0: [111  94  95 181 162 138 145 180 118 114 185 171 129  97 171 123 101 130
  74  76 245 159 138 146]
1: [123  99 130 113 142 163  63 135 149 173 122 121 121 108  98 106 190 149
 232  94  65 130 128  90]
2: [101 151 143 120 156 139 170  69  86  83 173 126 142 133 189 132  82 113
  99  92 138 105 128 164]
3: [ 85 121 122  95 109 151 148  79 109 133  89  98 117 153 154 153 138 160
 156 147  92  86 137 109]
4: [138 140 147 128 122 103 160 142 104 151 122 112 114 131 151 126 108 116
 107 117 117 144 126 135]
5: [197 206 140  94 148 140 198 183 104 141  97 180 156 132 142  98 106 115
 160 178 206 108  89 183]
6: [149 133 177 116 150 155 102 152 174 151 104 162 127 105  83 105 155 171
 143 144 132 146 109 147]
7: [129 148 122 105 122 157 145 123 133 142  55 135 110 136 133  91 130 155
 153 168 106 111  86 124]
8: [125 182 168  54  72 127 128 113 199  97 101 199 174 146 114 120 162 109
 130 227  39 110  88 143]
9: [213  89 156 185  91 166  46 179 163 114 148 122 149  61  77 104 213  60
 120 105 185 120 124 124]
10: [117 102 160  98 118 108 136  76  80 207 146  70 119 127 164 170  90 125
 144 148 200 158 115 134]
11: [128  93 162 124 108 154 106 145 142 117 124 172 136 136 108 160 154 156
 136 118 108 125 128 121]
12: [118 123 152 115 136 161 163  92 113 118 134 160 131 142 163 151 104 126
 129 145 184 134 102 122]
13: [134 114 128 126 114 139 125 113 119 119 138 182 110 130 143 180 117 144
 109 143 165 177 129 144]
14: [120 161 117 167 137 110 129  76 196 158 131 127 113 103  63 135  58 177
  76 174 115 182 158 151]
15: [118  94 116 127  91 180  57 167  71 110 184 106  91 103 153 145 157  96
 203  86 116 141 151 111]
16: [137 166 137 123 134 126 173 119 118 111  82 132 130 147 136  98 138 100
 126 140  90  97 127 125]
17: [138 167 238  52 102 126 113 181 107 158 134  87 139 143 143 139 180 164
 151 104  94 119  93 150]
18: [109 156 156 101 126 163 136 135 155 132  85 115 160 137 121 108 184 154
 162 125 135  68 114 127]
19: [112 121 172 111 141 106 124  89 143 163 133 167 171 131 125 121 159 197
 152 134 182 117 133 141]
20: [108  92 136 135 140 135 115 239 141 183 154  86 106 121 148 130 160 115
 159  39 153 120 177  94]
21: [131 102 110 105 145  72 145 104 186 145 135 196 215 132 127 147 113 147
 156 150 220  98 113 140]
22: [150 101 192 126 123  88  65 184 156 135 150 178 132 121  62 170 161 214
 138 143 147 191 138 145]
23: [ 96 148 113 117 131 115 120 155 115 112  72  91  91 141 123 109 114 139
 134  87  52 112 109 107]
24: [ 99 111 131 148 130 143 112 132  90 151 136 123  87 120 146 105 116 199
 127  96 172 152 131 138]
25: [147 113 147 136  93  86 149 114  75 143  93 146 115 151 127 171  62 138
 162 184 146 144 129 101]
26: [ 61 124  91 117 132  96 135  63 158 104 131 171  73 138 123 168  37 129
  87 189  72 222 132 123]
27: [127  97 114 122 144 140 147 114 103 143  98 125  88 116 178 107 115  88
 139  70 148 128 130  91]
28: [131 117 106  98  99 156 151 132 165 140 119 154 118 129 154 108 153 125
 126  71 147 137 108  92]
29: [158 125 133 143 143  62 129 106 193 138 206 148 191 118 109 138 129 100
  65 107 201 138 161 147]
30: [144 157 100  95 128 159 157 151 118 111 165 148 150 137 145 118  81 110
 102 156 137 147 128 171]
31: [ 92 128 122 107 129 103  90 119 209 131 132  93 158 115  92 116  93 116
  61  96  85 112 131 140]
32: [141 140 184  91  82 115 158 162  88 105 121 107 129 151 183 153 114  99
 126 117  89  67 103 115]
33: [127 142 148  61 105 213  88 190 187 178 139 131  80  82 125  72 122  65
 121 119  84 199 105 151]
34: [121 113  91 155 126 135 165 125 124 100 159 171 166 144 172  92  80 132
 132 118 208 104 147 107]
35: [154 122 109 103 117 126 126 164 203 177 134 176 130 113 108 113 152 127
 144  66 143 172 134  96]
36: [166 159 143 132 144  79 141 153 114 152 126 139 132 126 110 123 156 132
 134 152 108 122 134 157]
37: [157 113 114 185 149 116 104 147  83 164 116 105 114 133  90 176 143 138
 169 155  92 148 138 101]
38: [103 149 151 143 176 121  93  81 171 157 134 138 125 111  44 131 147 154
 135 175 114 186 170 165]
39: [116  87 144 135 135 175  72 104 178 103  97 174 101 109  81 181 146 159
 125 128  22 157 127  94]
40: [ 90  80 142 107  79 134 129  40  72  54 135 167  89 144 181 206  76  98
  60 243 173 179 102 129]
41: [128 131  79 135 123 132 153  87  60  50 107 150 103 176 148 198  96 134
 134 146 122 130  98 137]
42: [147 122  76  89 136 178  99 114 108 178 144 108 127 116 124 119 119 139
 221 152 136 150 116 145]
43: [165 201 138 147 167 122 142 139  87 119 168  47 152 138  99 113 127 129
  93 151 140  92 117 184]
44: [153 171  58 113 148 152 180 190 116 106 136 248 152 130 153 157 135 126
 144 243 192 130 111 155]
45: [113 155 111  80 161 166 143  69 160  84 126 177 154 131 151 113 156 149
 137 165 141 106 113 162]
46: [134 126 108  92 101 141 141 152 179 154 116 158 129 129 137 113 159 129
 136  71 139 137 115  92]
47: [ 77 109  79 119 127 147 143  83 122  75  79 151 110 157 165 121 133 121
 135 118  68 109 107  81]
48: [154  94  85 138 149 167 127  86 167 128  95 165 163 113 110  83 153 101
 118 123 179 118 114 114]
49: [101 112  78 172 152 171 111  83 160  12  74 186 139 140  73  93 139 180
 117 114  48 100  96 117]
50: [151 160 111 100 108 171 164 181 104  91 130 148 155 152 181 115 117  89
 139 136 136  79  94 120]
51: [117 148 165  83 147 101 141  87 165 142 131 161 132 145 113 182  96 147
 120 197 101 170  98 144]
52: [122 133 219 114 108  72 149 186 148 148  82 167 141 150 135 144  91 156
 168 129 165 102 146  82]
53: [127 150  98 140 135 159 166 213 119  87 137 105 158 152 155 110 112  58
 107 116 134  71 147 117]
54: [149 181  86 164 157  91 120 181 120  87  77 102 130 147  66 129 154 108
 131 144  48  88 117 123]
55: [132  87 172 116  73 127 116 139 179 108 100 198 157 145 114 143 160 142
 123 121 139 112 109  97]
56: [158 127 133 173 146  91 101 156 102 146 132  90 115 117  80 150 138 126
 127 126 126 150 138 134]
57: [142 143 142 158 145 115 110 181 104 131 173  63 120 110 114 120 137  93
  87  96 100 140 154 157]
58: [ 90 145 106 120 154  32 120 215 108 183 173  88 123 133 120 101 183 182
 159  88 169 127 186 161]
59: [105  99 140 148 145 144 148  69 104 102 144 135 122 133 165 145 103 131
 119 133 162 140 112 110]
60: [197 126 140 152 130 109 131 183 142 183 139 152 149 112  92 133 130  89
 125 170 142 166 164 122]
61: [150 161  69 111 150 136 165 168 126 132 136 201 171 131 135 157 145 131
 148 222 201 122 115 156]
62: [122 127 148 124 143  52 123  99  86  87 131 144  96 144 122 193  75 172
 131 215 137 146 106 157]

[137 121 169 111 106 114 113  95 158 129 169 160 142 116 126 125 115 118
 103 185 170 170 140 152] 13 12 51 30 19
[124  57 118 194  97  91  85 128  62 124 132 127  50 134  98 239 145 162
 153  89  53 176 159  92] 37 56 39 11 15
[121 120 151  98 110 182  78 153 168 157 153 143  84  83 115 107 125 108
 116 105  96 199 123 146] 33 6 35 11 46
[132 143 115 159 145 118 121 159  85 104 158  67 119 136 121 141 131  91
  99 115  87 124 149 134] 57 56 4 43 36
[ 81 100 163 138 135 121 124  47  89 187 163   0 129 128 158 150 113 122
  76 159 188 124 127 149] 10 59 4 12 24
[154  73  88 137  93 197  12  61 138  73 136 145  73  86 111 168 202 143
 133  95  43 178  94 128] 39 11 15 1 49
[140 150 158 121 155  93 105 138  99 127 108 155 121 145  85 169 175 218
 158 182  75 133 112 155] 36 11 6 37 22
[169 190 147 102 134 134 176 165 118 116  88 181 146 134 130 112 118 134
 144 164 164 108  89 171] 5 50 36 16 7
[101 125 102 127 134 102 157 107  54  94 110  95 108 167 162 167 100 125
 129 118  97 117 114 118] 41 4 3 59 47
[145 179 169  68  86  60 114 151 169 145 171 149 160 121 111 150 118 137
  96 242 155 160  86 185] 51 36 30 62 61
[ 68 135  64 148 164 174 131  50 143 105 124 126 113 131 145 119  80 158
  77 167 153 162 125 135] 59 12 45 13 14
[100 111 102 161 155 139 110 119  50 164 157 111  89 119 145 108 109 213
 145  86 198 145 152 153] 24 59 13 0 27
[110  91 153  86 108 117 122 100 182 157 105 172 140 118 136  89 160 161
 165 174 167 126 132 105] 19 55 6 46 18
[ 94  98  28  98 135 184  88  54 111 181 142  63 101 106 153 117 168 117
 222 151 112 144 149  95] 42 1 3 15 27
[124 163 118 140 143  90 165 212 105  96 143 121 185 165 126 133 120 122
 140 148 162  60 143 124] 53 50 36 16 34
[123  34 129 156 120 212  51 134 150 140 180 170  68  64 140 118 166  91
 191  70 102 188 178  82] 15 1 11 35 39
[111  86 145  97 138 206  91 152 144 130 145 154  77  98 142 103 131  98
 112 127  49 175 119 133] 33 11 39 6 28
[ 86 118 117 152 140 144 143 149 154  79 242 163 130 110 168 126  78 100
  72  36 174 152 192 152] 0 34 2 29 30
[131 103 121 167 140 116 100 166 141 117 171  94 142 133  85 157 148 122
 105 181 104 151 138 124] 56 37 57 60 36
[117 147 141 128 147 108 170 140  82 139 134 112 121 152 148 135  74 129
 131 131 128 134 143 145] 4 30 36 12 16
[100 129 140 143 154 109 101  82 171 129 126 162 129 120  71 145 144 169
 133 153 120 166 153 144] 38 6 11 14 19
[124 153 108 133 169 177 148 140 110  88 177 139 138 121 155 132 114 122
  82 144 189 117 140 172] 30 12 2 34 59
[131 153 138  64 110 201 101 186 192 162 139 138 102  92 123  70 140  76
 110 118  97 173 115 156] 33 46 35 6 28
[127 144  94 134 136 138 123 105 153 108 130 164 168 148  84 147  88 154
 160 148  94 128 129 129] 11 51 30 45 13
[ 96  99 114 157 150 119 136 197 129 150 138 106 112 142 140 148 122 127
 158  56 147 117 180  87] 20 27 4 46 24
[164 166 117 112  83 161 125 239 117 165 194  90 135 133 120 167 169  76
 119 131  94 153 158 157] 57 60 36 56 4
[166 142 209 151 136 183 135 166 182 132  93 130 123 100 101  54 178  87
  87  74 133 129 127 138] 6 46 28 18 16
[107 138  87  66 110 101 125  74  98 140 130  94 141 139 172 135 114  94
 209 157 108  89 118 113] 3 42 16 47 7
[117 150 154 103 110 114 159  91 119 102  87 135 110 142 154  91 156 100
 120 130  78 102 122 126] 16 7 4 47 3
[133 141  95 138 116 163 150 183 121  54 137 115 179 155 161 112 142  63
 111 136 132  39 136 115] 53 50 16 32 30
[163 144  85 214 176  84 128 119 100  46  88 140 132 172  72 159 129 143
 113 194  54 111 102  97] 54 37 41 49 16
[143 161 108  89 140 152 162 133 148 161  42 141 133 141 132  70 134 146
 158 186 124  97  75 128] 7 16 18 6 45
[177 206 121 146 141 122 182 136  64 154  57 129 146 140 102  91 140 151
 144 192 204  99 109 175] 5 36 7 61 16
[172 201 143 136 167 108 155 143  89 135 156  68 152 138 106 113 131 122
 101 162 133  95 121 184] 43 36 57 4 56
[139 157 167 155 124  26 129 137  97  89  90 158 105 154  89 197  80 159
 113 173 105 133  96 140] 62 25 51 36 56
[168 169 164  89 118  83 141 124 175 162 100 143 128 124 116 116 164 118
 107 134 116 147 106 132] 36 4 6 16 46
[121 147 117  73 144 163 123  83 149 108 135 165 140 125 142 114 149 144
 173 155 127 124 116 155] 45 7 12 18 42
[110 160 124 140 117  68 139 163 123 145  52  83 119 131 113  61 163 144
 149  62 119  84 132 133] 23 16 18 36 4
[138 154 120 141 139 122 127 181  97 122 181  59 134 133 123 127 121  87
  96 108 114 117 159 148] 57 43 4 56 53
[157 175 107 162 167 138 192 173 111 144  77 112 159 151 116  99  93 111
 146 128 121  89 138 111] 16 53 4 36 50
[128 153  97 130 144 176 168 200 155  76 128 128 172 144 153  82 134  40
  94 112 159  60 140 117] 53 50 16 30 34
[173 108 133 141  96 140  80 137 151 125 134 112 150  89 110 108 179  69
 143 127 159 109 121 117] 9 48 56 11 46
[133 175 160  88  94 121 123 135 164 105 128 151 161 139 111 127 153 101
 117 194  58 116 110 147] 8 16 36 51 11
[141 152  90  94 120 167 171 162 132 100 172 160 155 131 158  91  59 100
  69 131 149 155 129 172] 30 50 34 4 53
[105 150 130 153 135 118 131  90 170 134 119 127 106 120  94 129  78 175
  95 148  96 160 150 133] 14 38 51 4 31
[ 80 118  75 136 138 134 150  97  92  53  79 153 101 172 158 137 111 124
 134 130  78 111 117  83] 47 41 3 23 16
[158 133 138 182 153  61  90 138 122 131 115  95 120 124  59 156 123 128
 123 144 114 147 123 130] 56 37 36 57 4
[149  97  63 129 125  71 179 121  82 171  95 122 104 144 159 171 106 110
 160 174 174 152 134 103] 25 4 10 27 13
[109 129 153 166 166 140 160  40  40 136 115  91  93 122 188 119  94 146
 135 112 169 119 121 126] 59 2 12 27 24
[ 99  77 188 170  96  89 116 115 107 110 141 158  99 115 131 185 111 182
  58 107 179 171 120 125] 13 59 24 11 12
[ 51  57 115  90 101 144 113   0 173 136 135 101 116 124 184 153  93 100
  89 186 128 146  99  97] 59 3 40 12 26
[131  80 106 179 105  84 106 125  81 128 127 125  95 137 103 214 134 152
 158 108  95 147 158 105] 37 56 11 25 13
[170 100 111 156 134 154  56 128  69 111 182 104 125  97 123 146 126 107
 183 110 155 117 129 138] 15 56 42 37 57
[146 120 141  66  94 201 139 121 185 171 126 139 102  95 145  54 120  50
  95 109  84 169 129 126] 33 28 46 35 27
[ 99 148 155 147 159 131 182  80  48  78 205 100 137 131 206 145  44  92
  70  61 148 107 139 170] 2 59 4 12 30
[103 104 140 100 116 102 136  88  95 184 135  73 117 132 165 164 103 115
 138 140 161 146 115 117] 10 4 59 12 25
[204 105 167 178 137 126 115 187 166 177 153 162 163 100  77 131 137  92
 116 158 166 167 184 117] 60 56 36 6 35
[119  89 136 127 110 161  86 127  90 111 170 116 103 109 159 146 141 103
 172 114 141 144 139 121] 15 59 27 11 13
[115 153 139 116 117 131 159  91 139  98  93 134 119 134 155  84 156  95
 105 122  94 103 128 123] 16 47 4 7 28
[151 134  94 179 152  99 128 108  89 133 121  43 133 125 108 158 136 116
 104 104 130 121 119 127] 56 57 4 37 43
[ 63 102  99 155 121 109 119   5 156  70 110 108 125 128 156  78 121 121
  69  72  87 101  99 101] 47 59 31 2 49
